128 stands for zero in the data rows.
Some points:
[156 162 109 125 147 130 109 118 115 162 152 118 162 125 111 159 100 120  90 128 135 104 135  97 175 107 124 144 131 152 164 131 106  99 127 180 116 121 112 112 112 138 110 122 126 117 143 132 100 187 151 141 126  94 157 111 113 150 135 140 126 143 121 107]
[146 166 162 141  98 127 175 134 106  93 120 164 150 141 150 119 140 168  77  90 145 131 142 136 149 119 149 129 163 109 136 132 121 109  95  95 150 136 140 142 167 112 114 124 128 123 137  99 160 141 120 107 117  95 167 117 105 129  93 129  94 112 108 130]
[126 111 119 111  94 163 140  52 152 128 130 127 130 138 132  88  91 149 147 129 133 187 108 114  82 112 106 121 120 131 116 140  85 119 158 161 141 131 125 116 119 133 105 151 137 144 139 148 121 122 133 150 126 102 143 112 182  98 101  97 142 189 141 147]
[108 139  95  94 141 123 120 129 142  83 108 105 130 129 179 106 114 160 147  63 167  99 111 143 128  61 114 183 163 132 139 111 125 133 144 116 112 136 139 130 114 150 133 130 117  73 114 120  94 140 140 162 137 117  81 132 139 113 125 166 102 108 150 122]
[ 81  83 109  84  82  82 153 138 133 113 137 116 114 125 162 122 122 111 136 171 129 110 137 113 130  95 119 127 108 130 124 107  78 133 127 111 118 126 165 103 131 143 143 142 119 153 105 131 100 112 144 121 152 154 148 129 113 182 130 149 149 162 138 136]
[112 148 133 142 107  87 105  77 105  97 156 145  86 133 114 118 146 110 126 147 117 133 132  96 117 157 123  93 155 146 118 149 148 135 118 106 138 143 152 125 123 111 152 131 108 126 140 134 156 143 117 119 122 100  97 138 131 120 143 128  34 114 118 111]
[107  75 123 131 146 126 156 152 148 135 126 169 150 131 117 151  88 127 128 129 114 161 142 118 115 152 134 115 127 151 125 107 129  88 156 168 111 142 118 134 133 105 117 137 137  46 117 127 102  95 147 143 115 120 102 141 107 171 150 103 132 144 127 117]
[146 103 123 125 144 118 153  94 147 159 161 130 145 130 145 154 121 163 139 163 145 109 127 145 108 139 138 163 138 101 123 144 127 110 115  88 139 126 144 115 103 118  90 126  73 117 114 160 147  87 148 155 148 142 122 146 111 103 137 135 128 147 159 122]
[ 95 109 125 102  97 134 113 144 129 169  97 152 119  93 147 171 124 157 176 102 159 138 123 136 101 171 119 170 112 119 119  94 132 150 118 143 122 147  93 128 114 100 136 178 201 122 137 152 137 121 105  95 118 101 141 121 146 138 116 110  83 191 118 135]
[133 150 113 133  77 147 137 105 103 109 131 139 108 134 118 105 150 113 154 145 103  78 139 155 149 165 137 172 118  99 124 150 100 158 146 113 124 113 135 120 127 146 131 147  75  89 139  78 123 136 146  94 125 127 149 115 111  88 148 168 116 155 131 105]
[115 127 158  87 160 140 132 120 125 137 126 117 123 133 110  97 187 107 121  99 131 106 142 121 190 145  95 155 132  99 104 127 102 136 123 132 111 126 160 122 161 143 132 103 107 135 153 159  78 154 116 163 106 144 143 151 127  91 115  82 108  93  80 135]
[140  83 132 180 171 130 109 136 144  99 103 128 112 140 114 126 183 114 149 124 152 104 140  79  67  85 116 173 114 160 127 132 134 130 145 111 137 120  85 138 131  77 151  94 104 156 154 128 188  85 123 132 134 116 159 143  98 130 147 149 167 125 108 142]
[125 173 116 162 150  90 124 126 122 100  89 111 124 138  78 115 143 172 118 147 162 155 113 125 143 170 124 103 140 111 168 145 181 144 128  99 135 130 140 135 125 155  79  83 106 147 127 120  79 117  93 116 108  99 136 155 139 153 164 118 126 191 106 142]
[143 137 115 159  99 126 113  97 124 109 103 125 162  93 137 161 170 128 101 160 115 152 158 151 181 117 123  89 123 167 140 169 157 170 145 120 118 114 127 107 157  83 156 130 135 131 122 138 123 125 150 118 125 125  98 168  89 107 143 104  82  83 133 163]
[108 150 136  81 111 128 150 140 111  85 155 112 162 149 127 144 149 185 104  82 110 132 110 156 105 150 101 117  75 149 121 109 111 142 180 169 125 121 165  98 138 103 133 126 118 123 132 133 142 138 124 119 144 153 104 111 154 153 124 171 153 103 116  86]
[116 129  99 154 133 114 170 153 139 145 134 151 129 152 103 117 167  63 161 139 100 159 126 117 151 111  88 130 126 153 119 128 170 131 134 128 117  93 120 156 131 148 139 154 193 136 124 159 179 105 140 120 107 102 134 100 129  66 138 160 125  89 117 134]
[ 99 142 162 160 131 107 116 128 107 136 117 127 141 119 125 143 100 119 138 102 128 152 129 101 160 149 188 134 124  92 160 144 128 122 122 131 100 121 127 121 125 175 159 130 130 158 103 163 171 111 125 138 154  95 126  90 111  65 160  82 180 123 112 132]
[157 132 120 170 100 154 129 136 133 129 163 138 124 114  86 178 169 101 127 115 169 137  98 100 119 122  82 131 143 117 113 157 157 105 140 126 147 122 145 177 146 125 149 143 186 154  99 104 137 127 132 170 132 143 157 123  95 155 148  97 183 110  98 137]
[114 130 118  99 174 125 136 126 120 160 150 128 131 145 149 114 123 167 159 133 115 117 126 127 148  91 113 156 131  70 133 114 111  94 134 130 137 127  87 147 145 129 136 117 130 158 127  82 128  99 135 114 123 131  39  95 131 183 137 120  91 141 130 139]
[123 144 158 128 159 143  98 169 139 159 142 202 119 129  95 105  93 110 136  99 145 155 134 132 133 128 136  88 125 156 100 146 112 127 149  93 112 154 138 131 130 122 128 142 119 137 135 160 121 109 107 122 151 142 126 124 135 137 151 154 110 160 142 163]
[142 128 131 147 137 122  92 143 145  50 128 143 157 111  90 187 118 129 131 124  76 158 107 120  63 145  98 105 116  99 134 116 151 146 107 107 105 159  88 160 145 102 143 138  76 179 121 143  88 129 157 132 100 175 125 124 120  77 120 136 118 141 144 136]
[155 132 118 140 138 111 133 134  97 131 140 131 122 116 126 140 131 131 173 148 121  94 182 101  97 117 111  94 149 103  91 148 137 134 167 132  98 116 104 146 164 141 140 121 161  92 134 140 120 152 119  76 126 130 143 150 143 117 102 123 192 136 143 165]
[133 151 127  99 126 142 118 121 115 121 154 125 142 106 142 109 132 147 118 185 104 118 143 143  88 156 130 150 119 159 170 151 103  84 138 113 151 161 142 141 105 118 141 133 122 160 137 140 111 131 119 112 119 140 128 172 168 109 139 124 140  27 124 139]
[101 188 114 161  46 132 131 111 132 145 100 147 127 159 135 104 115 129 178 127 124 181 162 138 102 142 112 150 140  99  91 127 135 126 116 133 135 121 118 157  88 105 134  49 102 146 117 156 104 170 140 121 133 153 135 128 119 113 115 112 140  87 129 139]
[147 146 132 186 118 133 108 148 122 106 125 106 100  94 126  87 125 110  83 121 166 131 121 121  80 131 141 117 136 102  89 163 119 158 131 135 112 105 123 135 124  82  90 126 152 146 119 147 112 146 171  91  94 122  95 109 139 144 158  95 138 121 119 142]
[140 139 161  99 135 144 133 127 112 124 149  85 182 111 146 108 119 136 134 148 128 125 166 163 196  83 156 107 135 165 131  92 102 112  97 142 157 127 153 131 125 103 134  73 164 113 125 107 143 106 111 131 118 127 121 125 137 104 150 120 154 240 141 106]
[108 109 157 143 158 143 121 112 130 109  73 120 143 145 148 146 113 108 152 156 116 116 113 139 167 126 157 119 120  93 115 158 124 114 152 145 138 129  95 156 101 130 128 128 139 126 119 164 102 117 108 138 139 146 153 160 169 157 125 178  75 112  95 116]
[130 155 159 150 125 134 137 149 128 171 129 153 102 140 138 142 148 184 112 181 133 114 107 143  97  93 130 131 120 104 141 104 110 113 121 138 126 118 150 109 116 169 146 170 134 110 112 133 140 165 109 174 122 112 122 135 165 160 117 127 146 166 133  85]
[128 109 144 120 130 112  91 124 148 163 109 109  72 118 175 150 127 106  98  96  39 197 121 173 126 112 106 173 114 119 137  98  75 110 131 131 147 130 165 113 107 149 115 118 125 113 120 110 132 125 125 114 132 128 146 142 150 134 140 143  79 143 181 127]
[127 120  76 100 149 153 133 153 149 124 129 139 112 135 121 152 156 105 142  77 182 117 154 152  87 132 185  92 106 158 171 132 152 136 115 113 155  90 133 123 139 166 131 131  98 131 135 103 157 138 145 117 129 152 156  80 130 175 117 114 131 106 127 100]
[152 118 140 111 183 124 149 144 119 108 166 135 131 140 115 135 100 112 101 121 112 122 104 124 164 129 157 140 134 142  89 103 161 166 113 147 120 112  89 114 129 133 116 154 111 129 113  86 150 127 123 168 144 108 181 103 169 171 145  93 184  48 145  82]
[170  90 122 127 154 133 126 143 149 135 147 126 134 165  90 165 105 117 123 130 194  79 164 144 199 129 119 120  85 161 121 137 101 151 111 120 145 120 122 110 134 156 108 178 201 125 135  88 129 161 126 126 150 126 118 123 115 105 106  89 132  92 127 119]
[126  98 119 122 131 100  94 172 126 178 147 120 121 159 129  84 126 163 117 108 130 126 137  99 184 135 137 139 168 123 149 132 109 156  96 160 152 115 128 102 144 102 118 160 131 118 112 117 142 147  98 160 125 167 161  97 130 122 106 162 135 121 132 117]
[155 139 128 117 128 140 139 129 132 141 110 111  83 110 118 142 137 130 126 138 163 101 105 120 173 137  99  93  95 158 114  95 104 121  92 181 142 141 106 145 130 137 117 178  60 113 119 107 150 150 113 100 137 111 103 136  94 144 131 146 161  92 137 155]
[139 111 103 116 134 135 138 127 116 161 139 125 141 128 185 156  54 123  96  87 103 110 107 134  57 130 127 115 122 113  84 129 157 160 100 130 136 101 152 116 128 134 155  99 132 133 128 123 102 107  83 140 119 120 110 162 102 113 120 136 130 175 123 118]
[137 106 122 123 149 125 113 116 136 149  74  80 146 119 168 120  62 145 178 195 105 173 131 110  85 137 112 126 125 148  98 125 128 120 121  82  77 140 150 113 135 113 118 126 122 106 170 130 124 123 141 149 120 164 117  86 104 168 105 135 101 109 127 152]
[111 129 119 138 182 117 179  72 119  93 105 135 122 107 132  86 147  92  79 137 113 135 140 130  82 138 151 175 152 155 150 129 158 106 129 145 119 148  98 118 112 162 126 102 119 129 117 127 106 161 114  85 141 171 124 107 114 118 106 141 119 176 139 123]
[125 129 152 178 105 105 138 136 105 159 139  85 125 137 126 121 148  72 134  97 120  68  78 163 132 149 173  89 114 128 177 119 170 124 167  88 143 162 126 156 133 117 124 126 139 124 145 132 105 153 133 152 130 121 122 130 121 100 117  93 134 127 164 145]
[114 128 136  92  94 156 128 108 145 178 122 131 156 111 132  94 129 140 115  97  98  98 132  96 114 134 134 115 122 125 142 114 144 121  98 120 106 144 147  84 133 110  92  66 147 134 129  65 116  86 120 129 150 111  87 151 163 114 108 165 118  84 142 120]
[165  94 150  91 106 142 114 155 132 113 158 129  96 119  91  97 161  88 142 165 169 189  86 134 156 129 163  92 137  95 153 116 168 139 130 123 144 143 111 133 102 154 138 139 145 135 148 141 171 134 135 114 112 106 131 158  81 128 106 157 177  94 110  89]
[ 93 137 111 120 100 149  97 154 150  83 107 108 116 127 114 130 113 138  82 139  76  75 116 137 148 121 118 111 174 153 129 126 128 116 113 141 130 117 129 128 122 146 140 121 119 141 135 161 164  66 164 121 138 155 143 147 150 142 112  97 113 172 111 167]
These points spread out most along one direction. Take the direction at right angles to it along which they spread out most. Then take the direction at right angles to both along which they spread out most. Go by this last direction. Where along it does each point below lie, from 0 to 99? The average is 50, and the first point in the table lies past the average. One standard deviation of the points above along it is 16.
[156 162 109 125 147 130 109 118 115 162 152 118 162 125 111 159 100 120  90 128 135 104 135  97 175 107 124 144 131 152 164 131 106  99 127 180 116 121 112 112 112 138 110 122 126 117 143 132 100 187 151 141 126  94 157 111 113 150 135 140 126 143 121 107] 58
[127 120  76 100 149 153 133 153 149 124 129 139 112 135 121 152 156 105 142  77 182 117 154 152  87 132 185  92 106 158 171 132 152 136 115 113 155  90 133 123 139 166 131 131  98 131 135 103 157 138 145 117 129 152 156  80 130 175 117 114 131 106 127 100] 44
[126  98 119 122 131 100  94 172 126 178 147 120 121 159 129  84 126 163 117 108 130 126 137  99 184 135 137 139 168 123 149 132 109 156  96 160 152 115 128 102 144 102 118 160 131 118 112 117 142 147  98 160 125 167 161  97 130 122 106 162 135 121 132 117] 55
[128 109 144 120 130 112  91 124 148 163 109 109  72 118 175 150 127 106  98  96  39 197 121 173 126 112 106 173 114 119 137  98  75 110 131 131 147 130 165 113 107 149 115 118 125 113 120 110 132 125 125 114 132 128 146 142 150 134 140 143  79 143 181 127] 55
[114 130 118  99 174 125 136 126 120 160 150 128 131 145 149 114 123 167 159 133 115 117 126 127 148  91 113 156 131  70 133 114 111  94 134 130 137 127  87 147 145 129 136 117 130 158 127  82 128  99 135 114 123 131  39  95 131 183 137 120  91 141 130 139] 45
[140 139 161  99 135 144 133 127 112 124 149  85 182 111 146 108 119 136 134 148 128 125 166 163 196  83 156 107 135 165 131  92 102 112  97 142 157 127 153 131 125 103 134  73 164 113 125 107 143 106 111 131 118 127 121 125 137 104 150 120 154 240 141 106] 56
[107  75 123 131 146 126 156 152 148 135 126 169 150 131 117 151  88 127 128 129 114 161 142 118 115 152 134 115 127 151 125 107 129  88 156 168 111 142 118 134 133 105 117 137 137  46 117 127 102  95 147 143 115 120 102 141 107 171 150 103 132 144 127 117] 22
[125 173 116 162 150  90 124 126 122 100  89 111 124 138  78 115 143 172 118 147 162 155 113 125 143 170 124 103 140 111 168 145 181 144 128  99 135 130 140 135 125 155  79  83 106 147 127 120  79 117  93 116 108  99 136 155 139 153 164 118 126 191 106 142] 62
[111 129 119 138 182 117 179  72 119  93 105 135 122 107 132  86 147  92  79 137 113 135 140 130  82 138 151 175 152 155 150 129 158 106 129 145 119 148  98 118 112 162 126 102 119 129 117 127 106 161 114  85 141 171 124 107 114 118 106 141 119 176 139 123] 60
[ 93 137 111 120 100 149  97 154 150  83 107 108 116 127 114 130 113 138  82 139  76  75 116 137 148 121 118 111 174 153 129 126 128 116 113 141 130 117 129 128 122 146 140 121 119 141 135 161 164  66 164 121 138 155 143 147 150 142 112  97 113 172 111 167] 53
[101 188 114 161  46 132 131 111 132 145 100 147 127 159 135 104 115 129 178 127 124 181 162 138 102 142 112 150 140  99  91 127 135 126 116 133 135 121 118 157  88 105 134  49 102 146 117 156 104 170 140 121 133 153 135 128 119 113 115 112 140  87 129 139] 59
[126 111 119 111  94 163 140  52 152 128 130 127 130 138 132  88  91 149 147 129 133 187 108 114  82 112 106 121 120 131 116 140  85 119 158 161 141 131 125 116 119 133 105 151 137 144 139 148 121 122 133 150 126 102 143 112 182  98 101  97 142 189 141 147] 29
[133 151 127  99 126 142 118 121 115 121 154 125 142 106 142 109 132 147 118 185 104 118 143 143  88 156 130 150 119 159 170 151 103  84 138 113 151 161 142 141 105 118 141 133 122 160 137 140 111 131 119 112 119 140 128 172 168 109 139 124 140  27 124 139] 72
[155 139 128 117 128 140 139 129 132 141 110 111  83 110 118 142 137 130 126 138 163 101 105 120 173 137  99  93  95 158 114  95 104 121  92 181 142 141 106 145 130 137 117 178  60 113 119 107 150 150 113 100 137 111 103 136  94 144 131 146 161  92 137 155] 54
